rotation steps, each row followed by its count of steps:
The counts run from 0 to 745.
[114 128  89 102 126 112 132 115 138 108  70 139 153 126 145 128  88 114
  88 133 167 142 130 117 149  56]
644
[101 121  97 180 113 139 169 132  95 112  75  99 131 148  96 130 129 135
  71 143 147 142 116 112 135 124]
312
[ 95 129 151 149 150 117 105 129  96 112 120 114 153  89 155 125 147  93
  81 159 141 141 162 116 175  93]
462
[ 72 121 156 103 128 122 129 151 113  92 117 135 160 106 123 128 156 102
  73 168 105 143 149 115 162 109]
219
[109 124  91 175 119 138 159 123  88 154  65 116 140 128 109 124 127 123
  59 152 128 134 127 137 127 113]
351
[ 96 129 114 119 146 102 125 120 132  91  79 123 127 131 149 153 102 113
 131 149 159 146 126 155 153  49]
733
[ 96 111 109 170 139 143 140 122  72 158  54 100 121 129 109 136 134 133
  70 145 103 145 110 144 150 117]
352
[ 98 133 152 154 158 104 137 122 101 103 101 116 144 108 155 128 121 110
 135 165 163 151 163 159 167  59]
642
[109 129  95 131 112 115 169 131 135  73  82 159 168 137 122 125  97 120
  94 147 160 151 152 153 112  86]
439
[110 116 126 188 160 117 150 147  93 120  68 111 125 133 143 139 102 143
 135 144 150 152 115 171 150  85]
275
[ 94 108 107 120 124 103 139 139 137  74  72 119 127 159 131 167  99 141
 111 128 147 158  92 146 150  89]
721
[121 119 135 181 124 122 140 172 128  55 115 101 156 130 113 147 161 157
  87 117 146 126 144 118 160 140]
588
[102 142  96 110 100 126 146 129 134  75  93 153 172 124 100 109 120 103
  57 148 136 132 162 122 137 100]
259
[105 137  99 173 107 143 171 121  92 118  67 105 136 138  97 131 143 133
  65 141 135 145 131 142 143 127]
261
[ 83 111 164 140 143 114 105 157 103  91 124  92 146 122 128 148 173 119
  89 151 105 139 131 123 188 121]
231
[143 114 111 186 171 113 130 176 118 142  78 120 153  98 164 139 100 145
 111 110 110 153 135 152 140 106]
724
[ 83 108 121 149 148 132 122 140  83 142  68  92 116 145 119 162 118 137
  97 133  97 141  94 147 165 122]
404
[114 100 124 154 167 108 114 158 111 134  71  96 114 119 155 167 108 140
 146 128 126 139 117 181 163  87]
417
[ 62 119 165 170 134 113 144 132  87  86 109 108 126 132 127 151 148 135
 115 171 140 158 128 148 166  98]
629
[124 125  98 113 138 108 131 127 147  98  61 144 145 119 144 145  81 115
 121 133 157 135 132 140 149  63]
734
[137 130 118 183 112 115 168 151 116  99 118 132 179  88 121 102 139 130
  87 144 146 137 194 157 135 102]
704
[ 95 135 141 190 134 120 148 123  88  83 100  75 118 118 121 140 160 132
 125 155 172 134 138 156 175  95]
731
[117 121 105 150  83 123 172 140 125  55 107 114 153 138 100 130 164 140
  88 139 151 121 140 141 134 133]
80
[ 80 105 174 129 142 121 115 173 113  84 117 107 149 131 134 165 162 130
 107 140  86 146 125 156 177 122]
90
[108 118 149 163 132 118 109 146 102  98 119  80 129 100 122 146 191 126
  90 143 113 114 155 137 193 121]
333
[ 96 110 131 121 161 123  81 159 118 133  91 119 139 106 136 159 138 116
  74 124  93 131 120 113 189 113]
636
[ 99 115 127  93 138 122  95 155 120 111 112 113 161  97 130 137 164  94
  77 144  84 120 155 140 190 119]
26
[122  89 109 118 144 116 148 174 155  91  84 146 147 134 133 156  93 147
 113 107  96 146 118 177 132 107]
265
[130 120  74 180 139 125 134 140 102 162  64 106 143 112 121 129 114 139
  72 121 137 128 110 102 154 121]
595
[133 120  63 105 112 122 139 116 136 124  56 133 150 116 123 124  99 115
  76 125 150 120 121 122 141  90]
696
[130  98 116 157 142 127 135 165 108 138  66  79 121 114 131 164 144 142
 114 120 108 124 121 191 161 125]
609
[105 127 113 104 113 104 156 127 144  52  85 131 144 128 129 141 118 115
 121 144 166 132 152 170 140  72]
387
[142  98 117 129 145 110 126 183 173  64  95 122 157 131 151 162 118 143
 119 102 120 129 137 139 161  98]
458
[132 125  76 164 117 131 172 125 119 118  59 138 145 105 129 108 103 125
  96 144 160 135 160 161 108  86]
389
[140 145  80 178 128 120 167 115  96 134  79 127 149 101 128 102 123 119
  84 149 164 127 151 135 139  86]
248
[ 87 104 136  85 104 127 107 145 122  73 115 122 165 124 109 149 160 114
  71 145  89 123 141 139 168 125]
78
[ 97 121 130 112 118 108 130 125 138  50 110 112 135 125 133 158 163 125
 124 155 160 137 147 158 177  76]
335
[ 88 102 134 120 159 108 139 151 119 115  67 138 130 128 157 145  81 127
 122 135 109 164 105 166 141  73]
225
[133 135 109 148 125 109 145 139 159  60 111 138 161 115 138 125 123 120
 110 129 179 136 165 139 148  73]
195
[131 129 116 162 114 122 156 154 120  92 119 138 178 103 110 109 142 132
  57 127 121 141 181 121 129 125]
665
[ 95 125 154 162 159 121 132 155  91 116 131 142 170  91 138 112 131 112
  91 152 114 147 170 135 157  86]
359
[ 95 110 100 124 129 114 115 139 125  82  63 105 126 159 129 168  95 136
  91 128 142 135  82 117 158  99]
8
[ 97 130 116 161 132 125 135 108  76 138  71  89 117 116 121 130 147 115
  75 153 151 134 129 131 172  97]
108
[129 117  74  98 126 121 138 142 144 120  56 148 162 119 130 131  78 119
  88 126 110 136 136 148 127  88]
34
[112 114 107 187 147 122 124 149  82 136  61  78 107 127 124 158 141 153
 104 125 118 131  98 141 173 116]
506
[ 98 114  95  96 129 125 101 131 129 122  59 101 128 134 123 156 128 110
  86 125 117 122  85 135 173  89]
200
[148 114 102 136 113 116 148 174 149  86 114 143 195  97 125 117 142 123
  79 117 129 130 180 137 146 112]
613
[116 122  65 129 116 123 127 110 132 111  56 109 143 134 113 143 120 122
  73 132 159 131 114  98 140 100]
555
[128 109 154 166 176 113 110 186 116 127 101 118 156  90 165 147 131 121
 119 110 110 138 151 158 169  93]
12
[106 116 129 115 137 114 113 178 147  83 101 145 177 119 132 134 121 119
  67 128  97 142 135  87 168 115]
676
[115 125 108 179 102 129 171 126 105  92  88  93 132 148 107 136 148 143
  88 148 157 138 129 166 134 131]
171
[124 101 125 110 166 112 105 166 137 126  75 119 138 104 165 154 113 126
 140 127 100 123 140 175 169  76]
469
[109 101 132  98 134 123  89 165 134  98 106 100 143 112 137 158 151 107
  94 121  97 113 118 120 193 116]
688
[113  99 132 118 137 107 116 182 151  74  80 125 143 144 144 177 111 158
 114 109  97 155 108 151 155 113]
406
[128  98 122 138 125 106 113 184 163  58 103 115 153 141 137 165 141 155
 109  98 124 124 127 133 173 120]
548
[103 141  91 104 116 107 129 106 123  99  75 128 148 119 121 120 113 101
  68 146 158 136 123 102 152  68]
554
[ 99 135  85 147  93 135 164 120 112  92  91 113 163 134  87 118 134 117
  55 154 149 133 147 118 136 121]
260
[ 86 101 133 107 152 121  96 163 119 125  90 129 149 125 140 144 131 125
  70 122  69 140 115 115 178 118]
585
[ 91 138 143 143 154 104 127 126  91 112 109 132 151  90 147 115 137 102
 107 177 152 148 169 131 168  69]
552
[127 117  95 168 147 123 156 146 105 149  57 125 133 102 142 129  95 132
 104 134 124 145 143 191 130  96]
480
[164  96  69 133 143 111 145 159 162 111  61 118 153 116 146 142  91 140
 114 112 145 131 145 149 139  88]
22
[131 135 102 169 111 127 136 127 117  83 106 113 156 116 108 114 151 116
  62 132 175 124 156  91 163 121]
16
[ 89 125 119 114 141 101 134 112 112 126  75 121 144 101 152 118 118  98
 113 169 152 142 144 159 153  60]
694
[104 124 147 119 136  92 123 150 158  50 120 130 158 122 153 134 135 117
 121 138 157 142 160 134 160  82]
194
[103 116 113 157 149 140 137 138  77 174  74 110 148 114 130 128 120 130
  68 133  89 144 116 142 139 117]
442
[ 87 119 115 125 134 101 154 133 136  69  73 145 142 152 146 150  85 132
 123 146 154 161 114 141 138  66]
631
[128 113 141 190 144 114 113 169 110 114 105  84 131 112 128 165 169 142
  92 111 110 125 126 129 193 143]
191
[ 83 127 134 140 143 106 141 111 100  90  87  96 115 131 153 146 131 126
 136 161 168 145 133 167 159  68]
732
[136 120  88 172 124 113 165 127 126  85  67  99 128 133 124 140 119 148
 123 121 191 127 140 161 140  90]
376
[132 107  93 102 163 121 100 155 142 124  80 141 162 107 152 149  91 117
  89 116 104 132 132 113 161  76]
329
[ 97  94 152 135 143 139 117 162 105 119 107  95 140 115 123 156 168 125
  81 138  74 129 123 168 171 142]
38
[104 101 166 166 148 109 109 167 112  97 122  85 139 110 133 155 167 140
 118 131 110 130 139 153 187 115]
192
[136  97  93  98 136 111 148 166 157 109  57 161 159 117 129 142  84 129
 101 120 113 143 133 160 127  95]
124
[126 123 151 211 140 114 150 175 119  84 124 109 150 101 145 129 142 146
 112 129 143 148 171 145 151 113]
499
[ 80 129 166 118 130 109 116 142 131  49 126 107 141 142 130 146 154 118
  95 153 133 138 135 133 173 103]
232
[ 88 132 107 117 128 122 154 128 124  79  89 163 173 132 135 112 103 110
  66 151 148 159 154 124 133  78]
400
[150 101 134 177 144 118 149 184 124 114 103 113 160  99 140 136 156 138
 123 120 102 120 173 183 149 132]
255
[118  94  87  90 130 122 122 155 148  90  58 118 119 137 136 163 109 130
 120 124 125 121 115 178 145  92]
162
[120 117 122 160 171 126 104 174  96 166  84 117 145 100 145 135 122 119
  80 111  89 147 122 125 165 101]
635
[115 111 106 157 161 134 132 165  94 167  65 141 157  97 140 128  96 134
  91 134  93 147 137 165 141 106]
532
[149 106 124 170 156 113 125 171 118 140 103 119 155  74 149 132 134 121
 115 111 113 122 172 171 164 109]
114
[103 110 104 142 158 134 131 134  80 175  54 121 142 107 133 130 118 103
  87 145  94 135 130 162 148 105]
391
[ 81 126  99  85 121 129 124  97 107 119  79 126 140 118 124 129 128  91
  69 174 132 134 122 132 159  81]
656
[110 128 111 180 125 117 154 108  93 114  83  74 114 128 110 133 159 132
 101 160 159 123 133 164 150 117]
69
[131  92 111 190 141 123 159 168 115 123  73 102 128 131 127 154 127 160
 110 114  96 141 115 190 143 136]
711
[140 107  84 172 128 138 138 136  98 130  69  75 115 129 121 160 139 142
  99 124 129 115 110 168 151 125]
608
[ 71 127 149 102 139 128 129 133 118  87 117 147 175 111 133 119 133  92
  75 164 120 152 160 126 147  89]
309
[111 106 131 125 156 126  89 155 113 147  94 103 132 105 149 150 140 117
  79 124  91 118 131 123 188 109]
687
[102 116 157 109 135 110 135 144 138  77 111 130 153 101 147 136 143 110
 121 159 138 140 175 187 158  75]
296
[140  99 115 102 157  98 103 171 162  96  77 137 166 105 156 152  99 120
 118 105 123 132 148 138 165  80]
419
[101 109 116 165 155 127 117 150  88 144  66  85 113 136 135 163 136 148
  92 129 105 142  98 142 161 116]
455
[135 134 128 187 139 111 141 149 115 113 108 108 163  82 148 109 141 118
 118 142 158 125 192 165 152  95]
602
[150  89  91 122 114 129 132 170 158  84  67 107 151 136 129 166 137 142
 103  93 115 109 129 159 155 126]
253
[140 108 128 198 168 118 123 182 124 135  85 109 137 108 151 146 115 151
 122  95 125 139 144 160 158 111]
11
[ 87 112 150 113 139 113 147 144 124  83 115 138 164 105 147 128 145 111
 129 167 123 148 168 183 150  82]
347
[122 112 130 161 138 141 118 167 105 155 103 118 164  92 124 136 147 118
  66 133  76 125 152 137 166 138]
127
[106 120 139 112 134 117 112 149 112 116 119 133 166  82 138 114 155  86
  84 157  91 134 169 147 164  93]
167
[113  93 125 105 140 122  96 165 136 101  89  88 129 111 137 174 160 132
 117 127  90 116 120 167 189 117]
649
[155 119  87 145 124 114 125 167 141 104 107 125 180  83 123 127 145 110
  67 109 119 108 172 117 160 124]
472
[118 144 124 189 117 138 163 148 104  98 108 121 160 117 109 112 150 125
  50 150 131 150 161  98 148 126]
717
[129 104 123 108 115 117 141 174 171  53 107 129 166 116 132 146 142 129
 106 125 116 123 169 174 149 117]
702
[136 119 143 207 127 110 151 159 123  67 119  92 143 114 127 135 168 142
 105 129 151 127 158 150 166 117]
640
[110 126  83 131 100 114 138 113 130  76  76  98 135 150 108 147 136 138
  84 140 180 108 108 109 147 111]
465
[110 122 139 109 138 107 113 143 142  86 124 139 173  85 148 132 129  98
 111 153 127 130 177 143 164  87]
155
[121 128 111 189 159 114 148 127  93 132  81 118 138 109 152 130 100 128
 116 131 163 148 136 154 142  78]
236
[100 135  84 157 112 126 167 129 116 109  71 145 162 142 113 109  97 118
  46 142 151 145 116 105 118 101]
401
[ 76 124 144 119 130 118 104 112 110  73 116  88 137 116 117 146 163 106
  83 160 136 129 136 110 184  98]
373
[124 115  66 133 105 132 149 127 120 107  46  98 129 147 104 155 117 141
  79 124 139 120  99 141 135 116]
658
[ 94 106  93 122 116 112 161 140 135  62  67 120 132 175 115 153 101 144
 104 123 143 161  94 147 132 108]
670
[136 107 146 170 158 114 115 177 117 116 119  95 142  97 156 153 154 135
 127 121 119 124 158 174 182 110]
153
[134 113  63 144 111 130 139 129 124 116  56  95 130 132 108 151 126 140
  76 119 152 120 105 135 145 122]
607
[117  83 139 143 157 133 135 169 106 129  84 109 126 115 146 162 131 136
 137 122  82 124 134 205 157 114]
661
[ 62 130 131 141 154 126 125 112  74 135  83 113 126 132 125 130 123 114
  77 159 132 157 106 115 166  91]
6
[158 112 102 158 158 132 133 171 109 163  85 120 165  82 132 123 130 115
  73 117  92 123 156 151 147 123]
75
[104 136 120 172 115 131 149 126  93 131 115 108 158  99 105 104 165  99
  60 160 128 131 167 142 157 125]
615
[ 77 118 113  88 109 128 129 103 111  85  80 103 138 136 116 140 151 100
  85 165 137 126 128 137 153 102]
566
[115 148 124 196 133 124 162 136 101 104 105 132 173 109 127 107 120 121
  64 151 151 158 175 112 128 102]
4
[151 114  88 163 122 129 117 170 140 108  89  93 147 121 115 162 150 151
  81  85 131 104 122 110 173 149]
241
[124 114 141 147 150 127 121 174 103 137 108 130 167  73 138 120 135 115
  94 140  92 133 178 169 153 115]
166
[ 90 120 131  86 115 122 119 133 125  75 116 138 172 114 111 123 150  90
  66 157 109 122 153 122 158 105]
168
[149  96 130 187 139 120 152 196 136  93 108 128 164 102 135 131 136 145
 108 119 113 140 169 183 142 125]
306
[121 117 151 206 143 118 154 163 110  75 119  99 145 127 132 140 161 147
 119 132 146 136 162 151 162 125]
589
[125 132 102 174  97 130 149 124 107  96  91  92 139 120 100 127 165 133
  67 148 174 115 147 133 153 123]
68
[ 77 105 168 145 143 116 148 149 107  89 127 139 159 112 146 126 142 114
 120 163 121 155 175 179 146  79]
398
[107 126 121 204 135 130 183 137  99 110  86 122 138 132 128 127 110 143
 120 151 148 158 146 166 129  93]
133
[151 132 114 184 150 119 116 174 125 120 112 124 177  86 138 120 150 121
  77 115 131 136 165 103 159 113]
370
[125 102 165 169 165 109 107 175 121 109 115  98 147 102 164 157 144 130
 129 124 116 139 151 167 183  99]
102
[122 103 153 148 142 113 136 166 111 127 118 121 165  79 149 124 154 112
 110 145 102 134 187 184 152  99]
256
[119 133 101 168 109 107 159 131 125  63  81  98 132 152 114 148 134 150
  95 135 176 140 119 117 145  96]
324
[ 79 139 119 114 121 113 127 126 121  72 100 131 159 128 122 113 127 104
  58 171 133 155 133  98 154  88]
361
[ 95 118 111 184 131 133 156 130  81 129  82  94 114 151 119 152 134 145
  92 142 134 153  99 159 142 118]
313
[144 116  87 117 118 134 131 166 149  97 110 134 182 107 117 124 133 116
  59 115 109 113 166 128 148 129]
523
[130  89  85  86 127 126 109 156 144 101  69 117 151 120 115 159 138 115
  66 116  96 107 108 137 158 117]
342
[ 76 123 160 137 136 116 106 136 104 102 125 106 147 115 131 132 164 104
  79 160 114 145 140 113 183  96]
321
[120 109 153 147 161 114 117 153 121 110 113 116 156  86 144 137 148 110
 120 146 108 118 181 184 161  89]
205
[ 76 121 110 162 123 141 159 119  85 137  62  89 116 147 114 149 135 136
  96 153 138 141 112 161 145 116]
262
[108 126 120 192 114 110 181 145 131  52  98 124 145 145 123 129 117 143
 107 139 171 146 137 144 126 110]
183
